Here are some numbered points:
  -0.32  -0.44   2.47  -0.16   0.27   0.79  -0.92  -0.66  -0.11   0.13  -0.99  -0.02  -0.50  -0.28   1.11   1.01   1.09   1.34   2.10  -2.16   2.24  -0.10  -0.41   0.03   0.29   1.18   0.23   1.63  -0.71  -0.14  -1.14   1.65 0
   0.80   1.32  -0.27  -1.21  -0.94   0.50  -1.33   1.50  -1.66  -2.06  -2.01  -0.67   0.27   0.15   0.28  -0.76  -2.83  -0.20  -1.13   1.09  -2.78   0.34   2.07   0.31  -1.48   0.67   1.10   0.20   0.40  -0.28  -0.27  -0.42 1
  -0.71   1.31  -0.54   1.09   0.51   2.05   1.31   1.50   0.46   1.08   0.32  -0.75  -1.00   0.82  -0.29   0.76   0.35   0.22  -0.51  -0.49   1.33  -0.66  -0.16   0.79   0.40   0.84   1.23   0.10   0.14   0.40  -0.65   0.68 2
   0.46  -0.96   0.19  -0.06  -0.10  -1.78  -1.64   0.62  -0.22  -2.14  -0.09   0.02   0.78   0.35  -0.21  -0.29  -1.16  -0.41   0.68  -0.39  -3.50  -0.18   0.40   1.14  -0.89   0.97   0.24   0.36  -0.93  -0.48  -0.86   0.07 3
   0.43   0.59  -0.91  -1.38  -0.96   0.08   2.42  -0.66   2.35  -0.05   0.13  -1.09   0.57  -0.58  -1.28   1.60   3.22   0.61  -0.64   1.63   0.95   0.90  -0.07  -0.67   0.34   0.08  -0.85  -0.94   0.26   0.42   0.53  -1.13 4
   0.64  -0.45  -0.49  -0.22  -0.55  -1.92  -1.01  -1.08  -1.49  -0.56  -0.15   0.63   1.24   0.07  -0.40   0.26  -0.63  -0.11  -0.08  -0.23  -2.08   0.51   0.44   0.81   0.16  -0.86  -0.62  -0.37  -0.64   0.02  -0.60  -0.04 5
  -0.95  -0.63   0.29   0.96   1.30  -0.64  -0.76  -0.92   0.30   0.05   1.02  -0.55   0.72   1.15  -0.48  -0.37  -0.78  -1.13   0.04   0.99   0.29  -0.22  -1.23  -1.75  -0.29  -0.79  -0.12  -1.03  -0.90   1.37   0.95  -0.92 6
   0.15  -0.54   2.37  -0.26   0.49   1.24  -0.61   0.02   0.75   0.22  -0.80  -0.05  -0.90   0.12   0.48   0.64   1.44   1.32   2.10  -2.30   2.39  -0.25  -0.40  -0.33   0.67   1.86  -0.40   0.98  -0.12  -0.05  -0.68   1.03 7
   0.95   0.80  -0.26  -1.61   0.58  -1.00  -0.42   0.52  -1.79  -1.65  -1.63   0.67  -0.13  -1.16   0.65  -0.66   0.09  -0.97   0.77  -1.12   0.18   1.01   0.46   0.74   0.20   0.12  -1.14   0.92  -0.45  -0.33   1.62   0.32 8
   0.41   0.11  -0.83  -1.14  -0.10  -0.36  -0.11   0.77  -3.51  -0.32  -0.61  -0.02  -0.34  -1.27   0.00  -0.43   1.81  -0.28  -0.59  -0.13  -1.33   1.94  -0.23   2.43  -1.64  -2.25   0.20   0.80   0.72  -0.94  -0.04  -0.30 9
   0.10  -1.05  -0.36   0.35   0.52  -1.74  -2.12   0.94   0.03  -2.35   0.22  -0.78   0.52   0.58   0.09  -0.25  -1.18   0.24   0.74  -0.50  -3.71  -0.28   0.98   0.77  -1.21   0.28   0.39   0.70  -1.07  -0.99  -1.74  -0.07 10
   1.46   0.34  -1.29  -1.04  -0.73  -0.51   0.36   0.64  -0.69   0.38   0.31   0.64   0.31  -0.10   0.04  -1.44  -0.42  -1.18   1.17   0.11  -1.56   0.21  -1.02   0.35  -0.18   0.83  -1.39   0.29  -0.91  -0.65  -0.16  -0.23 11
  -0.38   0.12  -0.86   1.24   0.37   0.52  -1.06   0.02  -0.31   1.44   1.81  -0.22   1.41   3.04  -0.38   0.72  -0.62  -0.90  -0.10  -0.88   0.08   0.28  -1.06  -0.62  -0.22   0.67   0.03  -0.57  -1.41   1.19  -1.11  -0.65 12
   0.37   0.01   0.39  -0.56  -0.29   3.80   1.89   1.27   1.32   1.90   1.04  -0.79  -1.53   0.13   0.65  -1.05   0.99  -0.03   0.01   0.72   2.97   0.21  -1.01  -2.03  -0.91   0.38  -0.40  -0.31   1.76  -0.67   0.50  -1.25 13
New points follow, each followed by the number of its nearest point above.
  -0.01  -0.28   0.75  -0.28  -0.85   0.74   0.73   0.61   0.51  -0.40  -0.19  -0.67  -0.95  -1.35   0.24  -1.79  -0.85  -0.12   2.17  -0.43  -0.42  -1.12  -2.38   0.47  -0.45   1.05   0.23   1.15  -0.51  -0.75  -0.49   0.54 11
  -0.55   0.68  -0.94   0.42  -0.54   0.44   0.37   0.39   3.12   0.14   0.46  -1.65   0.48   1.41  -0.71   0.84   1.10   1.12  -0.40   1.55  -1.52  -1.34  -0.83  -0.13  -0.05   1.54   1.03  -0.58  -1.10   0.10  -1.82   0.34 2
   1.03  -0.27  -0.60  -2.37  -0.41   0.73   0.48   1.12  -2.81  -0.80  -0.67   0.39  -0.73  -1.92   0.32  -1.18   0.63  -0.98  -0.78   1.24  -0.44   2.69   1.02  -0.07  -2.11  -2.45  -0.90   0.01   2.30  -0.78   1.68  -1.99 9
  -0.05   0.42  -0.15  -0.51  -0.89   0.10   1.36  -0.28   3.35  -0.70  -0.05  -0.44   0.12  -0.78  -1.13   2.18   2.21   1.65  -0.27  -0.15   1.37  -0.01   1.92  -0.32   1.37   1.19   0.28   0.04   1.17   0.27  -0.59  -0.17 4
  -1.04  -0.25   0.95   0.86   1.39  -1.74  -1.28  -1.32  -0.80   0.32   0.77  -1.00   0.95   1.27  -1.22   0.02  -1.10  -0.58   0.25   0.82   0.55  -0.26  -1.82  -1.96  -0.41  -1.22  -0.04  -0.77  -1.42   1.64   0.87  -0.78 6
   0.89   1.22  -0.82  -1.06  -0.86   0.97  -1.38   1.77  -1.37  -1.60  -1.36  -0.87   0.35   0.13  -0.07  -1.08  -2.50  -0.09  -0.87   0.81  -2.38   0.26   1.54  -0.08  -0.97   0.78   1.15   0.24   0.78  -0.41  -0.80  -0.81 1
   1.14   1.92  -1.01  -1.89  -0.49  -1.31   0.24   0.29  -1.63  -0.59  -1.81   1.08   0.51  -1.32   0.63  -0.51  -0.29   0.32   0.22  -1.52  -0.38   0.51   1.51   1.76   0.38   0.59  -1.45   1.78   0.32  -1.85   0.23   0.67 8
   0.93  -1.53   1.37  -0.33  -2.67   1.52  -1.76  -2.18  -0.34   0.63  -0.14  -0.01   1.89  -0.71  -0.05  -0.62  -2.70   0.78   0.15  -0.15  -0.30   0.32  -0.78  -1.16   0.87   1.18   0.56  -0.44   0.31  -0.09  -2.11  -0.44 5
   0.94   1.24  -1.72  -1.37  -1.01  -0.48   2.57  -1.01   2.62   0.69   0.36  -0.76   1.07  -1.02  -1.39   1.12   2.02   0.88  -0.79   2.49   1.11   0.31   0.33  -1.51   1.28   0.78  -1.23  -0.23   0.50  -0.22   0.03  -1.21 4
   0.44   1.03  -0.70  -0.43  -1.00   0.43   0.93  -0.26   1.43  -0.36  -1.09  -1.59  -0.15   0.24  -1.81   1.72   1.30   0.97  -1.26   4.03  -1.17  -0.16   0.98  -1.67   0.88  -0.04   1.49  -2.28   0.05   2.21  -0.20   0.10 4
  -1.99   0.41   0.38   1.31   1.05   0.37  -0.95  -0.38  -1.28   1.02  -0.31  -1.04  -0.31   1.08   0.65  -0.37   0.50   0.12  -1.01   1.17  -0.48  -0.77  -2.05   0.40  -1.43  -1.94   1.60  -0.22  -1.37   0.41  -0.13   1.00 6
  -0.26  -1.39   0.25   1.30  -0.33   0.24   1.40   0.49   2.24  -0.51   0.57  -0.07  -1.44  -1.06  -0.96   0.99   1.22   1.12  -0.29   0.21  -0.41  -0.79   0.93   1.10   1.08  -0.09   1.22  -0.83   1.28   0.20  -0.71   0.82 2
  -0.27  -0.08  -1.14   1.28   1.07   0.37  -1.01   0.19  -0.97   1.13   2.07  -0.39   1.27   2.86  -0.04   0.94  -0.57  -1.22   0.16  -0.78   0.18   0.82  -0.85  -0.14  -0.33   0.68  -0.06   0.07  -1.88   0.79  -1.10  -0.72 12
   0.22   0.11   0.08  -0.62  -0.73  -0.32   1.79   0.09   2.63  -0.74  -0.02   0.18  -0.18  -1.14  -1.06   1.77   2.21   1.29  -0.19   0.16   0.92   0.24   1.56   0.20   1.07   0.99   0.25   0.11   1.45   0.01  -0.06  -0.07 4
  -0.16   2.15  -1.28  -0.09   0.11   0.98   0.70   1.66   1.70   0.29  -0.30  -0.60   0.13   2.29  -0.34   3.07   2.20   0.85  -0.68   0.02   0.50   0.21   2.04   0.42   0.31   1.86   0.89  -0.01  -0.34   0.96  -0.88   0.63 2
  -1.07  -1.23   0.80   3.15   0.69   1.32  -0.14   1.28   0.96  -1.01   0.74  -1.60  -1.51   0.49  -2.49   1.18  -0.80   1.02  -0.60  -1.04  -0.61  -1.44   0.37   1.35   1.43   0.51   2.94  -1.41   0.60   1.91  -1.86   0.67 2
   0.14  -0.70  -1.04  -0.22  -0.40   1.62   2.12   0.33   2.02   2.14   1.59   0.72  -1.62  -0.59   1.31  -1.67   1.86  -0.60   0.23   1.82   0.37  -0.63  -1.55  -0.96  -0.63  -0.85  -0.92  -0.49   0.39  -1.14   0.47  -0.04 13
